One turn moves each row of this set onto another row. After a few examples, where does it send each row asked below?
gofiv: [-1.66  2.59  2.54  1.52  0.85  1.51 -1.65 -0.78  1.35 -1.41 -1.48  1.71
 -0.56 -1.17  2.58 -0.18 -1.84 -1.12 -0.14  0.21  0.10  0.80 -0.08 -1.35
 -2.39 -2.54 -0.38  2.04]
pofe: [-1.22  0.57  1.24  2.40  0.30  1.05  1.62  1.05 -0.63  1.39  0.19  3.31
 -1.39  1.41  0.95  0.46 -0.21 -0.95 -1.06 -0.95 -1.29  0.65  1.06 -1.21
 -2.06 -1.87  1.77  1.62]
muli: [ 2.25  0.09  1.11  0.66 -0.15  0.27  0.34  0.77  2.38 -1.21 -0.45 -0.15
  0.69 -0.68 -0.61 -0.40 -0.15  0.96  3.12  0.51 -0.03  2.00 -0.10 -0.98
 -2.07  0.88  1.65 -0.24]
piz: [ 0.63 -0.57  2.62  1.05 -1.38 -0.06 -1.86  0.38  1.82  0.31 -1.42 -1.16
 -1.44 -0.20 -1.29 -1.97 -0.60 -0.43  1.84 -1.41 -1.84  1.81  0.82 -0.37
 -3.43 -0.39  2.20  1.41]
dunil: [ 2.42 -0.71  2.40 -0.06 -1.33  0.47  0.16  0.78  1.77 -0.33 -1.61 -0.88
 -0.20 -1.97  0.20 -1.83  0.83 -0.09  2.66 -0.36  0.04  0.73 -0.31  0.44
 -2.04 -0.86  1.28 -0.23]
dor: [ 2.01  0.09  2.63  0.87  0.26  0.06 -0.40 -1.88  1.60 -0.65 -1.03 -0.57
  0.44  0.20 -0.47 -1.15  0.66  0.49  2.57 -0.11 -1.16  1.13  0.65  0.11
 -1.53 -0.96  3.30  1.57]
pid: [-1.68  1.48  0.56  2.41  0.08  2.01 -0.06  0.59  1.82  0.28  0.18  1.29
  0.39 -1.63  3.26  2.35 -2.97 -0.69  0.50  0.12 -0.94 -0.49  0.50 -2.45
 -1.66 -0.72  1.49  1.90]
fug: [-1.11  0.31  2.22  1.48  0.25  3.81  0.72  0.45 -0.84  0.21  0.35  1.83
 -0.72 -2.83  0.80 -0.84 -1.78 -1.73  0.47 -1.48  1.51 -1.25 -0.62 -0.53
 -0.79 -2.01  2.11  1.73]
Zumat: [ 1.91  0.03  1.52  0.26 -0.35  1.26  0.10  1.20  2.54 -0.74  0.53 -0.55
  0.13 -1.70 -0.28  0.80  0.61  0.49  2.01 -0.42 -0.02  1.59 -0.69 -0.67
 -1.24  1.78  1.92 -0.04]
bag: [-2.07  0.18  0.38  1.79  0.88  1.99 -0.69  0.02 -0.32  1.89 -1.98  1.28
 -3.12 -0.25  1.18 -0.62 -3.15  0.10 -0.56 -0.76 -0.17 -0.11  2.12 -1.25
 -2.08 -0.11  2.41  3.03]
pasu: [ 1.01  0.37  2.59  0.55 -0.33  1.34 -1.69 -1.36  2.05 -1.22 -0.11 -1.78
 -0.62 -1.89 -0.36 -0.06  0.17 -0.35  2.18 -0.28 -0.45  0.56 -1.08 -0.87
 -2.07  0.33  3.30  1.93]
fil: [ 2.09  0.12  2.27  0.84 -0.94 -0.13 -0.89  0.97  1.88  1.48 -0.49 -1.53
 -2.91 -1.43 -0.17 -0.87 -0.76 -0.44  2.88 -0.20  0.67  0.02 -0.29  0.44
 -0.69  0.45  2.05  1.07]
seko: [-0.28  0.76  1.36  0.74  0.84  3.68  0.35  1.34 -0.68 -0.19  0.02  1.97
 -1.69 -2.22  0.19 -1.93 -2.21 -1.21 -0.20 -1.92  2.42  0.29  0.40  0.39
 -1.27 -0.84  1.13  1.17]
razo: [-0.75  1.25  1.41  1.44  1.13  2.23  0.85  0.42  0.39 -0.52 -0.21  3.51
 -0.56  1.44  0.76 -0.28 -0.41 -1.03 -1.30 -1.32 -0.92  2.02  1.54 -0.43
 -3.07 -1.50  0.93  2.05]
Rez: [ 1.17 -0.03  2.46  1.42  0.00 -0.49 -1.09 -0.15  3.07  0.09 -0.67 -0.80
 -0.16  0.43  0.03  0.32 -0.37  1.54  1.59 -0.50 -1.82  1.12  1.78 -0.11
 -0.57  1.14  1.89 -0.03]
bor: [ 2.24 -0.60  1.04  1.39 -0.58 -1.38 -0.38  1.36  1.84  1.75 -0.16  0.59
 -1.59 -0.09 -1.41 -1.11  0.58 -0.24  2.01 -0.44 -1.81  1.05 -0.15 -0.25
 -2.08  0.89  1.81  0.41]
reko: [ 2.38  0.39  2.13  0.95  0.10 -0.23  0.05  0.87  2.16  0.84  0.20 -0.48
 -1.93 -0.17 -1.15 -0.60 -1.18  0.51  3.24  0.08  0.18  0.44  0.60  1.05
 -0.27  0.58  2.61  1.12]
Muga: [ 1.79 -0.78  2.72  0.32 -1.21  0.51 -0.55  0.03  2.38 -0.96 -1.56 -1.56
 -0.90 -1.25 -0.03 -1.61 -0.80  0.83  2.79  0.40 -0.09 -0.41  0.47  0.87
 -2.10 -0.47  1.63 -0.20]
Pupo: [-1.74  1.23  2.18  1.26  0.65  2.13 -0.27 -1.55  0.23 -0.87 -2.42  2.49
 -0.16 -0.39  2.26 -0.32 -1.57 -0.56  0.20  0.50 -0.48  0.58  0.30 -1.58
 -3.40 -2.78  1.00  3.14]
guka: [-1.06  1.41  1.27  1.81  0.90  2.70 -0.52 -0.59  1.46 -0.26  0.17  2.39
 -0.45 -1.57  3.00  2.25 -3.14 -0.12  0.22  0.96  0.47 -0.97 -0.17 -1.17
 -1.72  0.28  1.12  2.27]
pebol: [ 0.66  1.03  3.03  1.27 -0.51 -0.28 -1.62  0.50  2.95  0.63 -0.28 -1.24
 -1.22  0.22  0.26  1.07 -0.58  0.44  1.33 -1.34 -1.51  2.21  1.34 -0.19
 -0.95  0.74  1.95  1.35]
Vaz: [ 0.47  1.81 -0.80  1.76  1.24  1.39 -0.40 -0.59  2.07  0.17  0.23  1.87
  0.67 -2.43  3.48  1.20 -2.78 -0.66  0.73  0.85 -0.44 -0.92  0.24 -1.20
 -1.36 -0.17  1.18  2.02]
musor: [ 0.36 -0.86 -0.60  0.29  0.73  3.12  1.11 -0.86  0.76 -0.44  0.29  2.78
  0.41 -2.98  0.93 -1.47 -1.02 -0.38 -0.52 -0.31 -1.04 -2.07  0.19  0.32
 -2.26 -0.77  1.62  1.26]
luput: [ 0.38  0.21 -1.32  2.19  0.45 -0.19 -0.88 -0.14 -0.08  1.83 -2.60  1.10
 -1.52 -1.08  2.73 -2.43 -2.45 -1.16  0.42  0.34 -0.68 -0.86  1.44 -1.19
 -2.93 -1.53  1.43  1.61]
tol: [-0.43  0.94  0.06  1.70  1.40  0.79  0.54  2.36 -0.43  2.22 -1.04  3.41
 -1.31 -2.19  1.15 -0.50 -2.80  0.46  0.27 -0.45  1.36  0.23  0.36 -0.48
  0.07 -0.04  0.44  0.48]
silig: [-0.73 -0.16  2.08  1.04  0.30  3.36 -0.24  0.61 -0.61 -0.07 -1.04  2.37
 -0.95 -3.29  0.97 -1.67 -3.22 -0.68  0.34 -0.69  1.84 -1.59 -0.23  0.59
 -2.00 -1.29  1.23  1.22]
kasi: [ 0.02 -0.22 -0.04  0.59  0.66  2.52  1.95 -0.02  0.57 -0.28 -0.40  4.25
  1.58 -2.64  1.53 -0.23 -1.52  0.32  0.49  0.54 -0.66 -0.74 -0.30 -0.27
 -2.25 -1.14  0.90  1.41]
zipa: [ 1.62 -0.62  2.34  1.54  0.29 -1.22 -1.08  0.58  1.84 -0.01 -0.60  0.82
 -0.90  0.13 -2.20 -2.03  0.24  0.10  2.31  0.07 -1.50  0.65 -0.23 -0.07
 -2.15  0.22  1.74 -0.21]
Runa: [-1.80 -0.49  0.21  1.92 -0.70  1.83  0.51  0.55 -0.19  2.51 -0.67  0.59
 -3.35 -0.45  1.72 -0.19 -2.35 -0.09 -0.67 -0.99 -0.55 -1.46  2.04 -1.06
 -1.33 -0.99  2.20  2.06]
rizu: [-0.30 -0.83  0.06  2.37  0.71  0.06 -0.41  0.67 -1.23  1.89 -3.07  3.00
 -0.72 -1.22  1.68 -2.58 -1.84 -0.48 -0.29 -0.16 -0.71 -0.89  0.96 -0.84
 -2.85 -1.46  1.30  0.43]
kori: [-1.17  0.45  1.17  2.27  1.32  1.39  0.58  0.36  0.14  0.74 -1.06  3.78
 -0.72  1.61  1.76  1.03 -0.73  0.22 -1.61 -0.35 -1.16  0.98  1.65 -1.24
 -2.38 -0.17  1.16  1.37]
gize: [-1.17 -0.12 -0.47  1.41  0.79  2.07 -0.21 -0.39  0.85  1.37 -0.06  1.52
 -3.33  0.34  0.93 -0.35 -2.02 -0.18 -1.56 -0.67 -1.51 -0.97  2.22 -0.54
 -2.41  0.46  2.10  2.73]
sesu: [ 1.85  0.56  2.57  1.05 -0.06 -0.84 -0.72 -1.10  2.20 -0.22 -0.67 -0.15
  1.00 -0.35  0.47  0.17  1.57  0.04  1.65 -0.16 -2.41  1.45 -0.07 -0.32
 -1.75 -0.72  2.58  1.25]
fikob: [-0.15  1.48  0.33  1.84  1.26 -0.11 -0.36  2.04  0.01  1.24 -1.59  2.67
 -1.60 -1.57  1.81 -1.45 -1.37 -0.40 -0.34 -0.34  1.25  0.74  0.24 -0.95
 -0.51 -0.94 -1.10 -0.75]
nepit: [-0.56 -0.75 -0.63  2.37 -0.87  0.66  0.40  1.09 -0.84  1.95 -2.30  1.38
 -0.50 -1.92  2.43 -2.21 -2.02 -1.00  0.69 -0.36 -0.28 -0.85  0.75 -2.20
 -2.68 -2.09  1.01  0.12]
pirin: [-0.82 -0.49  0.55  1.01  0.07  2.79  1.95 -0.23  0.94  0.14  0.10  2.70
  1.48 -2.52  2.09  0.20 -0.67 -0.42 -0.01 -0.35 -1.85 -1.82  0.35 -0.65
 -1.48 -2.12  1.70  1.25]
Kog: [-2.87  1.57  2.38  2.19 -0.04  1.30 -0.73 -0.04  0.22 -0.42 -1.24  1.83
 -0.95 -0.50  1.57 -0.18 -1.53 -1.52  0.00 -0.17 -0.95  0.41 -0.36 -2.65
 -3.33 -3.22  0.88  2.20]
rigu: [ 0.62  0.23  2.38  1.51 -0.28  0.04 -2.13  0.30  2.29 -0.16 -1.50 -1.53
 -0.87 -0.27 -1.34 -1.59 -2.05  0.25  3.03 -0.90 -0.72  1.96  1.18 -0.80
 -2.36  0.33  2.39  1.32]
Rapo: [-1.06  0.73  0.33  2.24  0.55  1.06  0.59  2.22 -0.40  1.45 -0.15  2.71
 -0.94 -2.44  1.10 -0.27 -1.45 -0.59  0.32 -0.64  1.28  0.15 -0.88 -2.30
 -0.02 -0.67  0.04 -0.49]
Saza: [ 0.99  0.46  3.02  1.06  0.34  0.74 -1.62 -1.04  2.02 -1.51  0.34 -1.14
 -1.39 -0.54 -1.20  0.11 -0.23  0.62  2.16  0.41  0.47  0.60 -0.88 -0.79
 -1.29  1.15  2.59  0.78]

Vaz goes to musor
tol goes to rizu
Rez goes to dor
Now these:
nepit goes to Runa
pebol goes to sesu

